Each row is where one point has got to under a steady rotation. How many steps took it there?
The counts run from 0 to 274.
[127 160 168 122 105  93 174 111 145 152  86 127 129 115 134 146 197 126
 155 128 109 125 156 143 107 129 196 116 127 107 148 175 102 162 130  97] -> 99
[ 97  94 173 127 117 134 102 126 123 150 137 120 111  88 101 137 144 134
 141 123 137 156 155 100  83 191 160  81 157 144 168 100 152 152 109 116] -> 87
[ 78 117 140 101  79 134 158 134 108 179 143 150 139 116 112 167 166  92
 126 178 130 130 149 145 168 125 142 107 149 140 108 153 150  89  87 155] -> 94
[130 109 143  80 189 159 124 146  60 107 109 165 150 125 143  94 132 145
  92 114 149 138 114 127  87  74 116 105 150 153 124  88 127 142 165 144] -> 132
[101 118 103  89  75 123 173 158 123 129 139 165 152 114 148 149 154 127
 131 161 146 148 174 116 145 117  80 111 112 137  89 135 166 108 135 161] -> 114
[132 109 108 160 138 154 141 107 156 164 108 113  67 142 143  92  80 138
 141 123 127  89 155 109 163 133 139 144 140 150 111 151 148  99  97 121] -> 41
[168 146 110 141 152 113 148 132 111 114 143 129 109 145 138 119 109  86
  99 102 112 115  95 187 171  57 103 161 105 126 134 143 103 124 160 128] -> 176
[124  64 154 120  90 110 144 146 142 158 148 150 169  79 114 111 157 103
 104 173 128 126 152 155 113 127 172  82 118 145 117 103 158 147 121 142] -> 91
[108 111 123  96  94 127 182 147 103 114 147 134 139 107 143 133 156 126
 142 145 128 108 183  93 123 120  76 126  83 154 102 167 153 131 117 145] -> 115
[166 153 104 131 159 120  96 150 152 138 147 162 166 169 124 122  92 157
 121  76 122 156  99 166 112 116 116 121 153 104 109  99 108 132 168 144] -> 6
[129 155 153  87 140 118 162  90 138 180  91 136 130 144 118 121 154 147
 168  96 106 114 143 168  99  94 204 137 131 112 147 153 115 155 139 128] -> 100
[109 132 139  97 200 138 149 143 114 128  72  95  88 135  91 115 164 127
 108 157 147 135 105  96 145 106 106 136 169 163 133 164 129 120  91 148] -> 255
[ 64 173 137 123  99 116 101 106  84 108 159 182 147 172 123 131 151 135
 128 130 112 153  95 128 108 179 104 143 141 101  86 125 129 123 150 106] -> 126
[143 151 109 159 125  91 124 133 123 119 140 157  93 137 146 131 142  77
 116 109 120 150  95 171 183  92  95 144 117 103 121 148 107 113 175 107] -> 177
[135 188 172 115 160  81 129 128 125 127 115 136  91  96 129 141 158  87
 105 140 127 153 106 148 153 104 159 109 165 105 174 125 108 129 137 138] -> 78
[119 115 152 121 152 120 168 168 106 109 123 101  84 111 136 129 148 128
 112 138 145 110 148  78 109 153  80 127 112 113 149 121 148 146  93 186] -> 234
[128 112 130 156 134 123  98 184 113  98 159 124 159 139 136 172 122 139
 106 137 161 127 120  95 142 138  38  95 120 111 120 113 123 129 121 133] -> 11
[123 157 145  96 156 113 129 111 123 159 125 175  52 120 120  76 109 118
 144  85 116 172 115 155 146 111 146 129 156 144 134 116 165 109 129 158] -> 81
[119  98 127 150  94 141 161 180 138 158 120  98 119 110 127 195 135 119
 122 151 153 139 170 115 143 154  98 111 135 121 129 108 130 120  72 162] -> 213
[112 119  72 152 111 195 104 116 142 122 183 114 178 152 107 117  68 133
 131 109 117  95 127 138 151 123  88 158 105 145 115 133 130  96 107 125] -> 168
[174 114 110 144 144 108 134 154 173 150  96 124  94 109 157 113  95 126
  95 159 151 135 149 128 200  99 149 114 143 153  98 117 134  90 129 130] -> 38
[ 96 141  99 134 106 130 111 104 169 126 148 160 135 110 118 120 135 148
 143 163 127 142 152 101 142 182 154  95 172 155 100 157 154  81 120 113] -> 264
[141 174 129 139 139 145 142 105 124 132 116 114 117 185 142 152 120 171
 173  77 112  89 147 124 107 127 110 155 112 115 134 175  74 152 127 108] -> 1
[ 94 186 126 135 114 117  96 101 125 139 128 130 120 134 149 124 102 122
 115 190 116 112 132 100 128 196 153 119 170 106 112 125 129  85  92 110] -> 244
[103 117 138 153 132 186 100 162  99 172 142  93 133 118 143 167  93  99
 105 154 143  83 132 133 141 108 122 121 145 126 168 127  97  96  86 137] -> 192
[146 172 151 108 159  79 140 162 126 113 105 101 109 106 167 156 123 117
  85 167 152 135 166  82 141 125 130  93 138 116 165 102 136 124 114 166] -> 236
[186  95 125 126 180 115 157 147 163 157  74  98  95 111 147  95  86 151
 108 133 158 114 138 122 166  75 145 126 112 148 116 108 133 123 123 136] -> 37
[145 132  84 147 160 176 133 123 141 115 113  89  83 137 151 153 131 169
 175  81 152 126 158  99 148 115  98 125 152 168 138 162 120 109 135 106] -> 160
[113 166 146 150 131 127 125 128 137 196 119 127  68 181 123 134 103 118
 135 106 111 132  99 177 171 117 119 159 135 113 112 148 120  87  94 123] -> 200
[139 142 178 125 168  97 144 111 125 152 112 165  49 119 120  68 139 108
 136  84 108 136 130 157 101 111 171 120 145 118 149 135 142 150 142 140] -> 80
[ 97 118 122 121 135 131 155 135 100 147 101 174 125 153  85 115 159  97
  98 181 147 152  87 143 150 121 119 141 189 118  90 114 154 107 116 166] -> 252
[140  94 110 136 188 181 136 134 109 127  87 122 183 160 114 138 147 129
 119 121 153 124  91 161 113  69 147 129 159 126 154 131  79 148 154 113] -> 152
[122 122 148 120 133  95 144 116 114 120 103 145 172 123  77 105 155 104
  84 186 143 143  89 146 108 141 180 139 132  92 126  84 142 149 117 120] -> 249
[126  92 130  94 105 111 155 150  74 116 110 168 122 127 150 124 169 122
 108 130 166 176 121 126 138  98  86 110 106 158  97  87 167 122 163 122] -> 134
[121 160 126 120  75  77 140  99 139 140 117 146  93 127 150  89 103 112
 106 160 121 141 159  97 151 177 142 126  82 133  95 114 175 107 117 110] -> 241
[144  87 153 158 129 130 119 181  94  96 151 120 144 126 157 157 126 139
 104 129 163 102 149  97  89 152  72 105 108  98 145 116 116 172 126 121] -> 12
[173 138 104 163 122  68 160 144 180 112 113 165  81 102 152 118 141 108
 116 113 135 162 171 134 150 125 130 113 158 110 134 130 146 138 181 138] -> 59
[142 177 118  95  94 104 147 105 140 155 117 150  88 130 171  86  84 126
 107 136 123 132 177 110 172 129 150 133 120 137 109 101 174  80 115 147] -> 240
[120 139 126 123  91 103 104 128 137 117 167 149 169 102  93 114 101  58
  72 171 108 128 114 153 155 115 143 131 127 116 144  87 161 112 117 161] -> 70
